Named moves, each a turn or a mirror, and the order they were made in; the first pair answered
move Y:
[ 10   2  12  -4 -11  -8  -5   6  -4   5  -2   1   8  -5  -1 -10   9] |-> [ 10   6   7 -12  -4   0   1   5  -4  -2  -7  -5   2  14   1  10   7]
[  9 -12  -2  -6  -5  -3 -12  14  -1  -4   1  12  -6   6   6   5   1] |-> [ 12 -12   0  -4  -6  -7 -12  15  -3  -3   0  12  -5   3   5  -1   3]
[  5   6  13  -2   1   5  -4  -5   6   2   4   8  -4   0  -7 -10  -4] |-> [ 4  7  9 -7  4  9 -1 -4  4 -2 -1  5 -9 10 -5  2 -5]
move A:
[  3   7   6  -5   2   5   3 -10   3   6   3   3   3   5  -8  -6  -2] |-> [ -3   6   8   1   2   5  -3  -9   5   4   2   4   3  -4  -9 -10   2]
[-15 -10 -10  -3 -13  -2  -2   7   3  -2   1   4   9  -1   5  -2   5] |-> [ -4  -8 -12 -12 -10   0   3   8   3   2   2   0   9   6   2   1   3]
[ 0  2  6 -3  6  5  2 -4  1  6  2 -8  0  3 -3 -4 -3] |-> [-6  2  6  4  4  4  2 -4  1  4  1 -4  0 -2 -1 -4 -2]
move J:
[ 15   2  12  -8   8   9  -1  -8   5  -4   5   6  -4   0   2 -14  -1] |-> [  0   8  11   3   9  14  -2 -12  10  -5   1   8 -10   1   4  -6   2]
[-13  -2  -1   9  -6  10  -1  -1   7  -6  -3 -11   0  10   1   4   7] |-> [ 14  -7   1  -7  -8  -4   3   5  -1   1   4 -13   7   7  -5  -8   0]
[ -3  -5  -4   1  -8  13   5   7   3   4   2 -13   5   2  -5  -8   0] |-> [  9  -1  -5  -2  -5   7  -4  13   0   1   2  -3  -3  -8  -2 -14   0]
[ 9  0  3 -7  5  2  3 -2 -5  2 -2 -1 -3  3 -4  2 -1] |-> [ 5  3  0 -3  5  4 -2  1 -2 -3 -4  2 -7  2  0  4 -1]

Each pair is 2 to 3 moves apart.
[ 14   5  -9 -14  -3  -3 -10   5  12  -6  -1   9   0   2   4  15  17] |-> [ 15  -4  -2  -8 -11  -8  -8  -4  11   5   1   4  21  -2  -5  -1  16] : J J Y
[-22  -3  -4  17 -17  -6  -1   2   0  -5  -2  11   5  -1   1   0  18] |-> [  1  -1 -14  -7  -8  -6   8  15  -6 -11  -4   7  -6  15   5  22  13] : J J Y
[ 14  -6  -1   5  -8 -21 -11  14  -7   5   3  11   1 -29   3 -20   2] |-> [-33  -1  -8  22  -7   4  -5   3   5 -12  -7   1 -10  -6  13  16   7] : J Y
[-18   1  -1  10 -17   8  -3  -9   5   6 -10   6   9  12  -1   1  12] |-> [  1   8  -9  -6  -8   3  -9   6  -1  -5 -10  17 -13   9  11  10  10] : J J Y
[ -2 -13   6  21   1 -17 -10  -2  -7  10   9  11  -3 -28   5 -28   2] |-> [ 14 -21  -3  -9   2 -12  24  -8  -5  17   9 -20  14  17  -7  -3  -7] : J Y J
[ -9   0  12   4  -6   4   0 -11   9   9   3  -4  15   1  -9  -7   3] |-> [ 18   2   2 -21   4  -2   4   2   1   4   4  -1   1   7  -5   4  -5] : Y J Y
[-17  -4   4  18   2  -1   6  -1  -1  -4   7 -14   2  -6   4  -7  -1] |-> [ -6   0   1   6   7   1  15  -2  -1  -5   3 -22  -1   9   5   7  -5] : Y A
[-6  4  4 -3 -2  4 -9 -8  4 -4 -4  6 -4  3 -1 12  9] |-> [ -5  -1   5  -4  -4   1  -4 -15   5   1  -2  -2   4  11  -5  10  10] : Y J Y
